One turn moves every row onto another: examples first, then more rows asked:
Z_615: [ -1  -1  29 -52   1 -17   8  10 -14  -1  23 -10  -2 -32  31  22  43 -25
  -2 -25  -6 -12   2 -50  24  33  -1 -29  15   1 -20  -9]
Z_622: [-10 -10  19 -31 -21 -17  24  19   9 -35  24  16   6  29  13  22  38  -3
  12   7  34   8  35 -35  -6 -17  16  -9  -4 -13  14  -1]
Z_343: [ 31   1  12 -35 -29 -13  25   6   7 -31  14  16   9  -8  12  30  33   6
 -21  -1  32  -1  12 -63   8 -34  27 -35  -6  -7  23 -37]
Z_746: [  5  -2  53 -40  -5 -17  32  45  -2   8  50  -1 -14  18   9 -20  42   0
 -11   1  12   4 -28 -24 -16  10  22 -34 -18   4   0  18]
Z_100: [ 28  -8  15 -41 -30 -11  11  16   9 -37  15   3   2   1  16  21  28  27
 -20  -9  32   3  10 -50  10 -25  29 -30  -1 -20  30 -36]
Z_626: [ 20  -1  36 -34  13 -16  15  29 -16  12  40  -9   3 -32  17 -10  20 -13
 -48  -9   0  -5  -9 -32 -15  23 -14 -31   0   2  11  -2]
Z_920: [  9 -14  -4 -54   5 -13  19  35  15 -45  22  20  14 -26  29  22  56 -12
 -22   8  47  11  19 -43 -17   6  24 -44  -9   5   0  -1]
Z_597: [ -4  35  33 -53 -22  20  22  23  18  14  51  -2  -9  -5   8  30  25 -18
 -10  -3  13 -31 -10 -60  42  13  13 -29   8 -18   3  -5]
Z_846: [  6   2  24 -34  22  -7  16  32 -14   9  28 -10  -2 -31  17 -11  18   4
 -47 -14  -2 -17  -4 -40 -15  26  -9 -37  -3  10  13   7]
Z_50: [  5  -3  40 -53 -19  10  34  17  15  12  23  10 -11  40  25  29  21   3
 -26 -16  26 -18 -40 -38  15   2  17 -42  -9  10  10  -3]
Z_620: [ -3   4  -9 -59  18 -14  13  16  21 -38  21  10   7 -15   4   4  23  18
 -19  14  35  -7  14 -46 -11 -22   2 -29   6 -16  31  24]
Z_344: [ -8 -12   5 -48 -19 -19  16  13   7 -38  19   1   1  21  12  11  41  21
  10  -3  29  14  33 -32  -6 -15  14 -12   3 -17  18   6]
Z_264: [  0   6  55 -34  -4 -16  25  24  -3  14  49   1 -16  16  11 -19  41  -4
 -15  -1  15   7 -29 -26 -24   7  16 -38 -17   8   3  22]
Z_922: [  0   1  17 -49  11 -23  15  12  31 -41  22  15  10 -11  -8   9  22  12
 -27  12  42 -21  18 -39 -19 -28   4 -34  -2 -10  22  15]
Z_975: [  9   1  -3 -44  21 -28  22   7  24 -36  15  26   4 -20  10  -1  32   5
 -24   9  37 -20   7 -52 -10 -32   3 -29  -5 -10  22  20]
Z_793: [-12  21  23 -45 -10   8  15  15  17   8  48  -2 -13   4   4  30  26 -24
  -9  -3   8 -35 -10 -64  47  13   5 -37  12 -22  -6   5]
Z_841: [ -1   4  39 -52   0 -14   2   3  -6   3  26  -8  -6 -34  39  27  37 -30
 -12 -19   4  -9  -1 -45  19  35  -6 -25   8  -6 -21 -11]
Z_194: [-10  28  32 -48 -14  12  15  24  29   8  53  -6 -10   3  10  27  23 -15
 -12  -1  14 -33 -16 -62  45  15   4 -34   2 -21   0 -12]
Z_329: [  4  -3  34 -47 -19   3  27  12  16   7  27   3 -10  39  17  26  29   6
 -20 -15  23 -12 -52 -45  11   3  20 -52  -8  14   2  -9]
Z_910: [  2  20  24 -31 -15 -17   1  43  25 -30  29  20  -8 -30  28   4  46   4
 -11  29  39  -4  27 -73   9 -12  16 -21 -14 -24   3 -15]
Z_31: [ -3   7  28 -58   4  -7  11  12  -6  -2  30 -12  -1 -37  40  29  40 -31
   2 -16   0  -9  -7 -43  16  39   8 -28   5  -2 -19 -11]
Z_183: [  8  16  27 -39 -16  -6  -1  47  19 -40  38  15  -8 -25  30   7  41   7
  -6  23  36   0  13 -59  16 -12  37 -23 -12 -36  22 -20]
Z_555: [ -9   3  41 -35  -6 -14  28  33  -3   9  53  -8 -12  22   9 -23  45   5
 -10   0   2   2 -21 -22 -22  11  13 -28 -15  11   5  18]
Z_378: [ -2  14  30 -51  -1  -1   6  13 -11   4  18  -6  -7 -42  39  32  40 -20
  -3 -18   3 -12  -3 -51  11  41  12 -27   7   2 -18  -2]
Z_657: [ 20  -6  40 -36  16 -25  15  36 -14   7  29 -10   0 -28  17 -19  20   1
 -42 -12  -1 -12 -12 -39  -8  17 -15 -29   1   3   7  -6]
Z_786: [ 37  -9  15 -39 -36 -25  19  10  16 -34  19  17   9   1   7  30  44  17
 -15 -20  39  -4  12 -51   0 -21  22 -33   3 -16  16 -29]
Z_363: [ -9  26  29 -50 -14   9  17   4  23  10  53  -7 -14   3   3  26  32 -27
 -15 -11  15 -23 -10 -61  46  12   4 -41   5 -18  -7  -4]
Z_847: [ 12  -8  -3 -37  11 -12  23  34  10 -45  27  30   8 -27  35  18  53 -26
  -3   4  42   5  12 -48  -7   1  37 -39 -11 -12   9  -4]
Z_93: [  0  -2  30 -40 -11   8  25  13  16  17  30  10 -16  44  15  25  25  -8
 -27  -9  32  -6 -46 -48  12   5  14 -54  -8   6  -1   5]
Z_177: [ 13  14  33 -19 -14 -18   2  44  29 -34  31  25  -6 -21  21  14  35   2
  -7  14  43 -16  19 -63   7  -8  23 -24  -6 -42  14 -20]
Z_757: [ 11  -1  25 -37  21 -16  15  25  -9   7  27 -12   1 -34  18  -7  12   0
 -41  -3  -6 -18 -18 -36 -17  21 -15 -29   0   6  10   1]
Z_296: [ -2 -11   2 -39 -21 -26  24  22  18 -30  28  20   3  25  13   6  53   7
   3   1  33   4  34 -39  -5 -16   1  -3   0 -17   9  15]
Z_261: [  9  -5  31 -48 -13   5  31  16  16   9  27  11 -15  35  11  31  24  -4
 -20  -5  27 -17 -53 -47  15   2  26 -55  -9   3  -1   9]
Z_137: [  7  -4  -6 -61  13  -4   9  33   9 -48  21  23   9 -30  41  24  48  -7
  -9  15  42  11   1 -49  -5  -1  34 -40  -5  -9  16   4]
Z_588: [-12   5  52 -45  -2 -11  33  30  -1   5  45  -3 -16  21  14 -24  45   7
 -12 -11   8  -3 -13 -18 -15   8  18 -34 -19  15   9  20]

Z_657 moves to Z_615
Z_31 moves to Z_194
And these:
Z_50 moves to Z_588
Z_622 moves to Z_922
Z_841 moves to Z_363
Z_183 moves to Z_100
Z_177 moves to Z_786

